Each row has a name. Each piece below is followed by the name of the row it came from, unless a question asks for something else. Each question is about the rows just above it.

[154  54 142  75 156]  j_378
[ 54  75 157 142 154]  j_436
[ 75  54 153 142 157]  j_703
Put [ 54  75 142 154 157] back in order: which row is it?
j_436
Put [154  75  54 157 142] back in order: which row is it?
j_436
Which row holds these entries in another order? [154 142 157  75  54]
j_436

[154 138 127 117 117] = j_754
[118 113 100 132 131] = j_177
[117 113 132 131 100] = j_798
[100 113 117 131 132] is which row reordered?
j_798
Put [132 100 117 113 131] back in order: which row is it?
j_798
Which row holds these entries in another order? [131 100 113 118 132]
j_177

[128 141 127 149 110 128 127 144 135 115 149] = j_839
[144 135 141 127 149 127 110 115 127 149 128] = j_813
[127 128 128 127 149 149 135 116 144 128 141] = j_166
Which row holds these entries in another order? [115 127 149 128 144 135 141 127 149 127 110]
j_813
Put [128 149 127 115 110 127 149 127 141 135 144] back in order: which row is it?
j_813
Put [149 115 135 144 127 128 110 149 127 141 128] back in order: which row is it?
j_839
Which row holds these entries in another order? [141 127 128 128 127 149 149 135 116 144 128]
j_166
Put [149 128 141 127 149 110 128 127 144 135 115] back in order: which row is it?
j_839

[125 116 149 123 109 123 117 144 135 122 116 127 135 108 137 121 134 146
 130 124 133 117 113 128 130 141 142 116 117 125 131 113 102 116 134 136
 110 138 124 109 124 128 117 132 143 111 135 152 133 122 118 140 130 163
 123 132 126 115 143 117 135 147 107 115] -> j_918
[184  96 118 123 109 137 109 144 103 124 125 101 146 116 118 155 150 154
 117 144 144 101 116 148 125 141 118 111 117 119 115 145 109  90 119 133
 126 109 133  97 116 117 133 146 143 130 127 157 166 140 118 135 166 163
 117 132 123 116 139 127 120 138 118 130] -> j_131
[153 116 114 118 109 123  98 123 103 144 113 118 111 114 125 162 135 148
 130 124 136 130 128 128 125 108 119 135 117 136  96 135 109 116 119 148
 123 132 123 136 109 128 117 132 143  93 135 157 127 150 148 137 130 121
 122 142 114  95 143 127 123 152 111 141] -> j_326
[130 109 144  93 123 124 136 128 119 119 143 118 125 111 130 148 148 135
 153 128 123 121 148 113 152 137 114 117 130 127 125 135 116 132 109  96
 150 143  95 108 127 141 123 157 142  98 103 116 118 135 121 111 132 114
 135 109 128 117 123 136 136 162 114 123] -> j_141
[156 123 152 125 123 134 108 110 103 119 125 118 146 116 137 126 150 137
 123 112 128 147 116 148 134 126 119 134 115 152 115 145  97 101 119 148
 119  84 150  97 124 117 117 135 145 113 103 152 115 127 100 128 166 116
 123 137 128  95 143 117 128 156 121 141] -> j_62
[131 133 127 121 122 127 116 133 110 128 122 121 104 118 123  96 149 128
 107 110 114 154 133 150 125 135 145 116 124  92 144 121 118 125 123 114
 123 161 125 143  76 155 152 110 115 141 118 115 158  84  96 126 125 146
 117 134 133 130 136 115 120 123 142 117] -> j_464
[ 97 133 118 139 119 155 123 144 117 109 135 150 116 118 184 101 118 111
 127 117 126 127 116 137 101 103  90 133 144 163 130 124 109 132 145 118
 143 130 117 157  96 116 141 144 125 116 123 166 154 117 140 138 118 133
 109 124 120 109 146 119 148 166 115 146] -> j_894
[119 155 111 144 150 101 109 154 137 124 120 117  97 109 115 117 127 117
 146 127  90 131 115  96 125 144 141 133 124 116 115 166  96 128 148 151
 117 137 158 123 109 116 116 109 122 144 133 103 126 156 146 118 155 148
 116 145 101 118 126 184 118 146 119 144] -> j_325
[119 123 141 118 127 138 136 131  92 107 113  99 136 100 125 162 118 146
 110 144 128 147 138 138 125  92 142 113 117 152 124 113  97 114 116 145
 116  84 150 131 124 128 127 124 142 111 127 144 115 138 139 128 116 130
 127 146 118  76 145 131 123 147 114 123] -> j_155
[125 116 149 123 104 123 117 144 135 122 116 127 135 108 137 121 134 146
 130 124 133 117 113 128 130 141 142 116 117 125 131 113 102 116 134 136
 110 138 124 109 124 128 117 132 143 111 135 152 133 122 118 140 130 163
 123 132 126 115 143 117 135 147 107 115] -> j_5
Put [146 115 166 148 119 146 109 120 124 109 133 118 138 140 117 154 166 123
 116 125 144 141 116  96 157 117 130 143 118 145 132 109 124 130 163 144
 133  90 103 101 137 116 127 126 117 127 111 118 101 184 118 116 150 135
 109 117 144 123 155 119 139 118 133  97] back in order: which row is it?
j_894
Put [ 90  96  97 101 101 103 109 109 109 109 111 115 116 116 116 116 117 117
 117 117 118 118 118 118 118 119 119 120 123 123 124 125 125 126 127 127
 130 130 132 133 133 133 135 137 138 139 140 141 143 144 144 144 145 146
 146 148 150 154 155 157 163 166 166 184] back in order: which row is it?
j_131
Which row holds these entries in another order? [119 132 109 121 123  95 141 113 130 135 148 152  96 119 121 144 125 136
 136 117 132 137 127 116 111 130 111 124 123 148 108 148 130 153  98 143
 135 162 128 109 143 135 114 127 123 142 109 123 125 118 128 136 116 114
 117 103 150 123 157 114 128 135  93 118]
j_141
[141 111 152 123 127 143  95 114 142 122 121 130 137 148 150 127 157 135
  93 143 132 117 128 109 136 123 132 123 148 119 116 109 135  96 136 117
 135 119 108 125 128 128 130 136 124 130 148 135 162 125 114 111 118 113
 144 103 123  98 123 109 118 114 116 153] is which row reordered?
j_326
[ 76  84  92  96  96 104 107 110 110 110 114 114 115 115 115 116 116 117
 117 118 118 118 120 121 121 121 122 122 123 123 123 123 124 125 125 125
 125 126 127 127 128 128 130 131 133 133 133 133 134 135 136 141 142 143
 144 145 146 149 150 152 154 155 158 161] is which row reordered?
j_464

[150 107 118 134 120 113 159] : j_327
[120 118 159 108 150 113 134] : j_111
[108 149 113 134 159 120 118] : j_653
Which row holds these entries in another order? [118 108 149 113 134 159 120]
j_653
Which row holds these entries in another order? [159 113 120 134 118 107 150]
j_327
Which row holds these entries in another order? [134 113 150 108 159 118 120]
j_111
Put [118 113 108 134 159 120 150] back in order: which row is it?
j_111
[108 113 118 120 134 150 159] is which row reordered?
j_111
Put [159 118 150 120 108 113 134] back in order: which row is it?
j_111

[126 136 142 133 157 138 152 138 155 152 146 109 121 115 150 118 124 152
 106 141 155 151 118 115 121 151 103  98 126 145 109 149 122 152 110 147] = j_636
[162 141 126 164 108  87 131 143  96 138  91 156 120 119 136 159 112 155
 115 123  94 126 147  92 102 124  87 140  89 128 121 148 152 161 154  90] = j_33
[180 181 157  74  87 117  94 101 144 109 106 178  79 151 100  69  63 109
 155  67 105 130 183 173  66 102 147 128  64 146 168  91  67 124 175  83] = j_770
[ 90 107 142 111 125 164 162 166 141 162 166  93 107  78 165 131 122 162
  83 118 158 156  95  83 133 163  83  94 124 154  84 164 122 158  88 108] = j_506
[120 140 156  94  90  92 128  91 164 126 131 161 139 162 141  87 112 148
 159  87 119  89 121 155 126 123 102 147 143  96 108 115 124 154 136 152] = j_558
[ 97  81  88 127  82 118 101 127  67  95 103 127 144 117 103 174 160  93
 135 122  88  82 111 115 172 100 147 164 152  88 122 106 156  84 125  98] = j_297
[107 125  94 158 162 141 166 163  83 154 166 164  83  93 162  95 111 164
 124 122 118 133 142  84 164 107 158  90  83 156  78 162  88 131 108 122] = j_452
Which row holds these entries in another order? [ 78  83  83  83  84  88  90  93  94  95 107 107 108 111 118 122 122 124
 125 131 133 141 142 154 156 158 158 162 162 162 163 164 164 164 166 166]
j_452
Which row holds these entries in another order? [ 89 126 102 155 162 124  87 139 140 121 152 136 164 120 115  90 123 161
 148 131  96 159 143  91  87 119 112  92 108 141 156 147 128 126  94 154]
j_558
Which row holds these entries in another order? [ 78  83  83  83  84  88  90  93  94  95 107 107 108 111 118 122 122 124
 125 131 133 141 142 154 156 158 158 162 162 162 163 164 164 165 166 166]
j_506
Put [108  90 107 142 111 125 164 162 166 141 162 166  93 107  78 165 131 122
 162  83 118 158 156  95  83 133 163  83  94 124 154  84 164 122 158  88] back in order: which row is it?
j_506

[117  78 121 135 130 123 165 146 130 107  81 129 192 128 109 130 110 139] -> j_930
[117  78 121 135 130 123 165 146 130 107  81 129 192 133 121 114 116 137] -> j_540
[ 78 130 110 123 130 165 107  82 121 139 129 128 135 146 117 130 192 109] -> j_255
Put [109 192 130 117 146 135 128 129 139 121  82 107 165 130 123 110 130  78] back in order: which row is it?
j_255
Put [110 146 139 135 130  78 107 130 165 129 121 192 130 128 109 117  81 123] back in order: which row is it?
j_930
Which row holds these entries in another order? [139 117  78 121 135 130 123 165 146 130 107  81 129 192 128 109 130 110]
j_930

[ 88 111 108 149 152 126 158 154] = j_385
[118 124 121 151 155 103 131 145] = j_485
[125 102 115 117 101 103 146 156] = j_237
[138 144 119 135 111 131 131 147] = j_880
[131 147 112 119 135 131 138 144] = j_870
Put [111 119 131 131 135 138 144 147] back in order: which row is it?
j_880
Put [112 119 135 131 138 144 131 147] back in order: which row is it?
j_870

[152 164  88  64] -> j_87
[198 189  94  90] -> j_20
[141 158 112 140] -> j_474
[198  95  91 189] -> j_660
[140 140 112 158] -> j_409
[103 189 195  92] -> j_101
[ 94  90 198 189] is which row reordered?
j_20
[198 189  95  91] is which row reordered?
j_660
[198  90  94 189] is which row reordered?
j_20
Which row holds these entries in another order? [ 64  88 164 152]
j_87
Put [158 112 140 140] back in order: which row is it?
j_409
Which row holds these entries in another order? [112 140 141 158]
j_474

